In the rows, 128 means zero.
Where one turn sends some rows of the set: a few examples, then the rows asked
D: [138 167 128 183 126 111 132 131 128 134 151 153 143 147 118 121 136 129
 120  81 123 112 144 126 108 137 123 129 112 126]
S: [ 98 125 157 110 141 133 106 127 138 116 145 109 150  93 138  99 144 123
 111 147 132 130 144 154  81 104 105 176 129 121]
H: [137 117 152 113 151 130 121 132  98 111 164  91 134 113 117 102 131  92
 117 165 146 141 157 152 105 120  93 110 120 128]
V: [145 130  91 131 142 139 125 114 128 140 109 117 118 136 106 144 169 108
 123 173 140 124 126 147  83 136 124 150 129 115]
J: [146 111 125 120 121 108 117 125 130 124 116  89 138 165 129 137 161 138
 120 203 132 114 128 147 140 117 123 139 121 140]
Q: [137 145 149  94 181 104 128 139 158 122 131 119 135 107 107 127 126 105
 140  82 110 170 112 127 140 122 128 135 110  97]
K: [144 113 140  75 118  91 137 142 146 108 107 109 118 172 145 123 138 100
 111 111 138 128 127 112 137  66 125 121 121 141]
L: [140 119 140 100 122 104 158 128 151 133 138 138 145  96 138 129 155 107
 158 118 104 129 133 121 154 170 112 102 118 101]
E: [121 141  95 123 166 120 145 133 151 147  98 111 134 152 149 126 133 137
 135 102  88 137 104 110 149 114 137 144 164 137]
W: [137 130 124  95 131 141 125 137 156 142 132 155 125 148 119 124 119 148
 135  40 128 110 138 132 123 112 120 131 130 128]
B: [155 121 123  88 133 138 124 137  96 122 130  90 146 138 144  78 142 113
 147  97 106 142 143 130 166 158 120 113 138 124]
X: [129 151 118 147 132  92  87 110 134 110 133 103 140 159  96 121  81 127
 106  96 139 132 137 129 151 128 145 125 126 119]
F: [132 121 107 109  85 153  91 144 131  99 148 128 146 135 132 120  98 139
  96 157 148 108 168 132 119 127 122 136 122 127]
Z: [126 122 123 127 128  87 140 124 154 130 121 134 149 113 172 134 127 128
 136 125 101 137 139  83 118  70 137 137 119 156]
M: [132  98 119  94 125 140 108 128 150 131 136 183 123 119 126 112 111 146
 119 178 127 123 136 158 129 140 121 142 134 140]

B turns into X
Z turns into L
Now find these:
J turns into H
S turns into M
Q turns into W

Where one turn sends some rows of the set: a few examples, then the rows asked
geb: [147 133  78 114 164 183 101 113 122 149 148 165]
gom: [138 156  78 103 142 156 100 142 112  72 176 166]
Sir: [163 154  99 117 126 167  94 118 103 140 175 196]
kip: [165 153  83 116 151  84 119 119 131 109 165 147]
rema: [124 181 102 126 107 141 106 107 134 123 160 202]
mes: [130 140  78 152 130 186 107 108 146  96 155 152]
Zoz: [171 163 133 112 137 141 133 113 162 121 133 196]
goduz: [180 117 102 144 141 132 104 134 136 144 187 178]
Binuz: [124 160 101 133 112 138 119 117 137 137 120 139]
Zureg: [108 147  92  88 141 132 104 130 136  97 167 183]
dip: [159 139  82 121 154 121  62 113 124  95 143 182]
Sata: [149 170  74 122 141 169 116 157 100 119 128 149]
mib: [183 139  85 146 137 157 160  98 139 112 143 184]
Forut: [164 133  97 132 159 146 125 173 152  83 144 191]
zari: [139 181 109 129 158 147 131  93 163 109 158 141]
vizal: [158 152  81 127 176 155 129 148 145  90 106 166]
Firin: [127 149  82  98 156 166  89 137 137  90 180 182]
Sut: [151 175  85 150 161 157 141  99 156 122 149 135]
Fami: [152 149  85 127 136 136  95 125 200 133 154 180]
Vigen: [175 128  96 138 158 145  81 152 148 140 161 191]
Fif: [170 162  68 149 108 154 129 104 116 136 138 153]
vimar: [139 163  97 128 152 108 134 142 185 124 159 170]
fupup: [156 146  89 126 167 135 110 162 152  67 133 165]
pafil: [154 141  88 125 146 133 135 139 200 117 159 169]
lum: [184 130  63  93 127 127 134 133 144  95 136 172]
riz: [158 147  93 126 136 116  99 153  88 106 139 172]
moted: [162 151  66 155 130 155 150 119 124 115 134 207]
Benag: [169 183 102 133 147 102 122 102 139 142 145 184]
peb: [157 175  95 105 151 144 120 100 141 103 156 119]
leno: [139 151  80 151 129 179  90  96 144 108 180 170]
kep: [183 170  85 139 141 150 108 158 110 128 142 137]
dezun: [181 125  74 125 148 124 138 150 136 144 143 196]
Fusas: [155 113 103 149 130 184 109 108 146  96 150 172]
Pon: [146 199  85 121 121 140  99 136 134 140 160 200]
lal: [150 153  90 128 151  98 138 107 103 106 168 169]

moted turns into goduz
peb turns into vizal
Zoz turns into dip
Now find these:
dezun turns into Sir
Firin turns into zari
leno turns into vimar
Sata turns into mib

Where one turn sends some rows of the set: a few examples, then the rows asked
kimos: [ 78  88  98 155 138  60 159 114 123 131 108 165 130 138 109 120  96  78
 153 123 127 146 149 142 154 159 167  98 121 132 155 123]
gov: [ 71  93 104 156 122 108 125 111 146 149 134  97 164 180 132 110 126 116
 103 158 155 145 124  93 117 145 153 141 146 156 184 125]
deg: [ 68  70 108 168 120 106 121 110 147 161 137 106 156 177 129 126 104 128
  93 140 158 142 116  89 131 157 153 130 129 150 177 133]
zube: [ 75 119  99 107 151 120 167 118 160  98  93  64 122 167 142 124 106  89
 135 100 178 132  99 126 133 135 173 162  90 153 165 102]
nok: [ 96 153 133 113 145 158 165  95 130 134 122 153 124 136  70 146 121  84
  96  97 135 150 108 117 148 158 152 147  98 157 156 110]
Nop: [ 88 128  99 113 150 116 179 123 159 103  95  74 139 164 135 128 107  85
 129 103 189 135  82 132 129 126 170 156  91 144 157  96]
mef: [ 61  98 118 155 117 103 123 119 158 156 136  90 159 176 128 122 102 139
  89 149 163 133 130 112 130 170 166 142 125 148 175 134]
Mosu: [ 95 130 133 112 149 137 190  98 137 122 112 150 127 124  87 134 144 104
  91 106 144 189 116 108 147 161 144 134 104 179 180 120]
Pizig: [ 95  93  98 142 137  72 154 119 130 110  90 163 135 137  84  97  91  95
 153 130 128 152 158 131 146 163 173 115 134 144 128 122]
pimog: [ 86  95  73 139  95 123 157 114 171 142  76 112 135 111 161 120 106  94
  98 118 120 153 143 119 130 170 180 170  94 170 125 108]
ras: [ 76  92 100 158 131  84 154 106 125 115 110 152 149 115 109 120  88  83
 181 134 142 158 137 136 146 161 168 115  96 129 160 137]
ser: [ 88 126  91 135 125  99 198 168 135 154 118 129 126 117 123 119 120 101
 113  81 131 106 143 125 118 119 177 112  93 164 142  99]
Mekud: [ 84 137  88 132 126  91 199 162 128 146 114 136 136 123 134 134 100 107
 107  86 121 101 134 124 119 130 170 116  95 164 143  87]
kud: [ 83 143 119 100 155 141 173 101 151 116 110 143 119 150  68 143 112  94
  92 101 151 177  99 111 152 157 144 121  93 159 175 127]
Vamap: [ 84 128 112 109 147 119 166 129 162  97  97  72 142 166 145 126 105  86
 131 110 187 130 107 127 133 126 162 161  83 149 158  98]
gev: [ 89  95  78 143  93 111 159 106 175 134  81 105 142 129 163 129 104  88
 101 111 130 157 135 108 136 171 172 175 107 186 121 105]
runo: [ 88  97 114 147 127 110 128 120 139 176 127  94 160 179 129 122 136 127
  96 143 170 120 108  94 132 181 159 140 118 160 175 124]
sok: [ 93 141 100 127 130  92 198 172 136 140 123 130 124 121 135 131 116 100
 110  91 126 112 147 116 118 127 165 121  87 161 137  87]
Muri: [ 77  83 103 145 116 108 128 125 136 174 130  95 154 171 138 110 124 137
  87 138 175 129 112  97 133 155 154 134 126 161 168 137]
Tenu: [ 68  88 129 166 128 114 123 139 146 160 132  90 135 157 129 125 114 141
 104 131 167 144 123  87 148 158 170 116 132 160 188 111]
godin: [ 90 142 133 109 121 156 178 123 157 127 127 135 122 143  53 134 111  91
  98 107 146 160 108 113 132 150 132 127 111 163 172 126]
nevun: [ 90 150 138 101 151 150 175 107 160 130 131 145 109 157  84 142 130 103
  97 100 135 170 106 115 142 161 141 129 115 162 149 118]
Kofa: [ 76 133  89 131 140  94 207 173 130 147 120 131 126 123 135 127 123  93
 107  82 138 105 137 125 115 134 167 123  96 160 146  95]
vor: [ 82 124  97 111 145 121 184 121 161  98 100  72 128 172 138 122 108  82
 142 101 182 135 104 113 133 125 167 163  89 138 170 110]
zem: [ 97 130 137 108 139 151 175  98 150 125 126 141 119 151  72 151 117  96
  79  93 159 176 105 113 143 155 149 116 118 156 171 125]
saso: [ 87 145 124 114 147 162 173  96 141 116 114 134 126 136  74 151 117  88
  76  97 132 165 112 111 148 146 142 136 103 152 151 128]
gal: [ 93  91  97 156 134  60 152 107 134 108 114 170 127 121 103 103 103  84
 149 127 130 140 132 159 137 163 156 129 118 134 144 129]
Bapaf: [ 93  80  99 131 128  56 157 113 134 112 104 150 128 127 106 127  96  81
 169 115 131 136 145 138 147 165 170 121 134 118 150 123]
vob: [ 83  91  70 140  99 125 154 104 176 125  70 112 145 117 157 116 112 100
  97 114 129 150 152 109 137 163 172 171 103 179 129 106]
teg: [ 84  85  94 140 131  65 161  95 118 116 104 168 134 130  93 119  99 100
 154 120 135 153 142 139 141 164 158 100 121 127 139 123]
Vudin: [ 95  94 104 144 133  52 141 103 130 127 105 143 137 122 100 117  98  81
 164 110 134 131 148 132 145 188 167 133 127 125 149 111]
Fup: [ 94  92  84 137  95 105 147 116 178 127  77 112 142 119 162 121 116  89
 106 119 125 154 145 117 131 162 173 174  89 184 124 106]
reger: [ 66  77 103 151 117 109 125 108 159 178 133  94 150 158 129 121 116 126
  80 150 166 153 118  99 142 165 153 132 128 160 180 119]

Fup turns into sok
Pizig turns into godin
Now find these:
ras turns into Mosu
zube turns into pimog
Vudin turns into nok
ser turns into vor
mef turns into gal
Muri turns into Bapaf
Nop turns into gev
reger turns into kimos
teg turns into zem

Where one turn sends some rows of the set: a few examples, then the rows asked
levek: [142 105 146 134 134 124 121 120 132 130 138 106 102 112 175 127 126 144
 104 168]
gor: [133 177 123 115 106 127 129 140 124 122 136 104 129 155 150  82 135 105
 108 121]
miku: [140 125 140 105  94 117 154 117  97 129 143 154  86 115 123 130  99 122
 143 157]
poko: [130 107 115 110 114 123 144 142 127 134 127  88 100  85  91 159 129 116
 125 148]
neged: [143 110 150 140 104 120 147 116 111 123 151 141 113  79  79 112 103 124
 118 131]
Vop: [144 142 141 119  96 127 127 126  84 135 130  97 140 153 161 112  92 148
 134 145]
kevi: [135 147 125 128 125 130 124 131  72 134 120 124 153 184 140 119 117 135
 128 119]
sise: [137 110 145 112 101 133 124 145 138 133 146 147 116 108  63 147 152 146
 141 131]
Did: [138 179 119 120 115 130 129 131 130 124 120  97 125 154 146  89 128 100
 106 114]
dur: [ 87 142 145 127 134 118 101 163  85 124 158 134 142 109 122 133 150 139
 124 131]
gede: [156 104 145 164 115 149 134 120 167 135 135 145 110 112  95 133 115 132
 112 111]
vika: [134 112 135 113 113 129 138 121 121 134 128 130 106  92  56 157 127 132
 136 115]
mugut: [141  98 135 139 119 136 144 150 120 125 147 170 121 131  72 121 145 123
  99 130]
mumeb: [143 107 148 111 123 129 119 127 124 125 135  73 116  77 148 145 133 132
 138 141]
zavu: [121 153 124 159 129 123  98 148 155 139 112 126 121 101  72 147 134 126
 139 138]
zare: [151 137 130 120 128 138 122 138 127 148 101  92 177 130 160 118 117 121
 112 107]
rik: [142 145 142 111 114 119 121 142 100 141 121  99 185 112 154  98 116 124
 123 125]
ses: [ 98 132 139 145 156 109 122 112  82 122 156 140 124 118 152 125 130 136
 108 121]
zus: [106 123 127 123 115 125 126 154 130 127 175 130 132 108  98 154 165 133
 149 111]
Pozer: [145 172 122 109 107 125 134 128 124 120 129  92 125 145 150  84 132  99
 114 119]
kob: [132 145 127 116 126 130 118 164 104 148 105 115 183 142 145 108 126 122
  99 127]
Kubil: [136 134 124 149 168 140  92 145 134 135  83 111 125 128 109 152 149 118
 116 130]
vokik: [120 125 142 134 105 140 121 139 147 144 129 141 104 105  64 160 117 150
 123 123]
repom: [154 125 131 152 175 114 102 115 116 123 104 138 125 136 130 116 160 120
 119 153]
votop: [128 132 127 125 121 134 140 134 112 131 140 192 104 165 115 143 136 122
 137 123]
Sezuz: [166 138 138 142 116 136 127 102 152 137 108 157  90 133 121 140 106 121
 155 136]
vogu: [174 140 133 134 121 137 114 118 113 137 100 102 146 174 150 117 115 137
 144 135]

Kubil turns into dur
Sezuz turns into votop
Now find these:
rik turns into zare
mugut turns into neged
vika turns into vokik
ses turns into levek
Vop turns into vogu
gor turns into Pozer
poko turns into zavu

Where one turn sends some rows of the set: a few examples, then the rows asked
duga: [133 111 132 133 134 136 147 142 108 146 124  98 144 187 100 103 160 109
 110 171 170 189 149]
Rav: [130 123 121 110 134 126 106 136 113 156 150 118 153 196 122  63 180 112
 135 189 148 153 121]
gatan: [120 109 128 139 137 133 139 139 104 151 131 115 145 177  90 108 156 115
 114 171 172 193 151]
gafu: [128 105 127 126 133 131 118 137 107 149 139 113 152 197 117  90 165 101
 139 183 160 173 130]
fibal: [176 123 116  82 143 134 141 130 125 171 152 140 130 107 110 110 175 111
 110 126 105  96 127]
Vogi: [127 132 146  91 134 145 138 125 166 121 128 111 147 132 118  64 139 124
  80 181 112 126 161]
ribur: [155 111 128  68 154 111 157 140 109 184 150 147 144 149  96 124 135 103
  84 103 133 155 117]
taf: [138 138 141 111 137 164 161 129 151 119 132 123 149 113 108  59 158 149
 101 167 122 134 162]
ged: [152 137 125  86 147 116 167 144 104 196 140 138 136 132  89 116 151 113
  93 100 141 154 108]
lol: [119  95 126 136 132 128 124 140 105 147 141 128 163 190 114  91 159 109
 140 177 159 181 129]
safim: [144 119 119  94 134 114 137 131 133 180 143 147 141  98 108 110 158 106
  96 125  96 100 113]
vivi: [170  99 123  84 138 123 154 135 134 161 144 140 154 115 126 106 161 104
  95 116  91 103 119]
Nomu: [113 121 119 137 126 122 126 143 110 160 141 128 171 177 117  56 179 127
 136 176 145 163 108]
misa: [119 113 126 142 127 130 128 141 106 154 133 115 155 185 113  86 168 109
 142 179 162 178 122]
kebo: [128 111 121 102 131 134 132 106 136 154 142 157 153  85 116 102 153 125
  95 163  97 105 133]
pev: [135 117 141  93 130 124 140  74 127 104 140 127 147 116 101  46 144 122
 122 158 130 164 127]
rasu: [126  93 120 117 139 126 116 137 109 144 161 144 176 193 122  66 171 124
 135 176 142 166 125]
Tisib: [140 120 141  83 131 124 130  71 130 103 142 121 138 123 103  49 144 114
 120 165 130 159 131]
ledat: [164 133 133  60 151 117 163 140 112 196 141 112 122 144 104 123 144 112
  92 121 135 147 115]
dume: [118 101 132 128 136 126 134 138 112 148 128 108 148 189  99 109 147 104
 102 174 166 191 151]
bar: [158 100 129  81 129 140 145 111 145 138 133 128 157 115 143  94 157 110
  86 162  91  99 134]
ven: [135 129 141  92 126 123 137  75 130 108 133 114 139 117 103  44 148 117
 121 162 131 159 123]
sigug: [165 130 121  98 132 158 150 110 130 149 135 131 139  92 123  92 180 130
 110 161 108  99 137]
Dute: [117 124 138  99 145 152 130 118 152 122 149 147 147 116  97  74 138 142
  93 179 118 134 173]
davo: [157 107 133  60 158 115 164 138 109 187 153 136 138 144 103 129 131 117
  89 114 130 155 122]
dufo: [171 134 128  63 149 117 158 142 111 189 140 120 129 154 102 118 150  97
  87 110 139 145 115]
risam: [148 127 132  80 149 115 176 143 106 198 140 129 136 126  96 122 140 127
  95 109 134 156 109]

kebo turns into sigug
Dute turns into taf
Now find these:
lol turns into misa
risam turns into ledat
dufo turns into ribur
safim turns into fibal
rasu turns into Nomu
dume turns into gatan
ven turns into Tisib

Where one turn sends some rows of the set: a few examples, then the rows asked
peku: [116 131 151 127 173 152 168 169 131 161 143 110  81]
samo: [ 98 119 156 120 182 133 114 120 158 175 123 112 116]
nodoz: [139 120 144 114 121 130 165 126 168 112 111  85 116]
kidid: [140 123 140 128 113 137 153 117 170 126 116  88 115]
dad: [118 152 142 125 114 138 149 120 169 119 118  79  98]
nubo: [120 140 131 128 123 136 148 116 163 101 113  94 114]
dotiv: [147 154 136  65 184 140 140 140 171 115 135  85 113]
dosem: [120 131 144 131 186 141 158 129 183  83 176  92 123]
buvi: [115 134 175 132 182 150 152 124 181 162 116 111 151]
mobet: [129 137 179 111 196 155 127 130 125 131 168  63  92]
sufeb: [118 141 171 125 192 139 172 134 186 155 112 106 145]
lusan: [114 141 155 118 195 143 138 132 183 157 193  69 115]
fole: [119 124 124 131 216 140 144 129 177 122 179  97 128]
kemil: [147 138 162 104 176 128 177 125 149  83 158  80  99]
mon: [126 146 143 106 170 131 185 165 131 129 154 111 149]
sulok: [102 134 146 112 133 133 179 125 135 118 138  59  96]
takon: [107 109 175 121 185 153 142 136 172 101 166  85  84]
Bila: [107 156 150 104 175 111 142 122 174 165 142  97 158]
Zuvo: [136 148 124 132 149 135 169 131 142 161 117  86 156]
devu: [106 144 129 118 205 110 162 137 172 151 118 111 110]
suvig: [132 142 155 125 196 131 148 151 115 139 174  90  80]
lizok: [107 135 122 146 128 148 162 111 141 129 142  74  94]
lanab: [124 137 145 138 145 162 137 141 132 165 168 118 140]
vuvuk: [115 138 167 132 160 156 134 120 187 120 191  75 112]
Ger: [149 124 151 115 209 125 152 122 165 180 145 105 130]
Dadu: [125 123 134 121 170 134 176 147 128 148  94  91 122]
Nekes: [139 138 141 127 215 143 145 129 128  96 161  85 116]
Tiz: [152 138 157 129 148 149 135  98 151 103 181  90 131]
sasir: [137 122 147 121 118 135 161 126 170 127 111  82  96]
defo: [146 121 158 108 208 122 151 124 163 181 143 102 131]
vub: [144 170 145 138 189 151 138 118 145 132 188  67 121]
kivu: [150 145 128  91 167 159 103 117 166 127 145  99 131]
galos: [147 117 152 113 210 125 149 121 161 177 142 108 132]
zasaf: [113 134 152 108 122 134 150 125 158 104 108  84 102]
Nege: [114 132 171 136 192 150 158 131 183 164 107 112 126]
Kupu: [106 120 132 124 129 139 160 110 127 104 140  78 129]
Vovu: [137 146 150 137 175 142 124 130 117 146 191  97 116]
Kal: [123 131 152 127 143 150 150 135 132 182 109  80 121]
nim: [140 151 148 116 191 119 154 145 116 119 183  94 129]
pona: [142 129 164 135 162 158 140 114 150 123 162  83  60]
Bopeg: [146 148 128  97 179 161 117 132 174 140 134  92  77]
nari: [105 102 165 100 212 143 131 140 160 131 170  85 115]

lusan turns into nari
buvi turns into Nege
Now find these:
devu turns into Bila
zasaf turns into nubo
Zuvo turns into Kal
Bopeg turns into dotiv
defo turns into galos
lizok turns into sulok
vub turns into mobet
kemil turns into Tiz
vuvuk turns into takon
peku turns into mon
nim turns into Vovu
nodoz turns into kidid

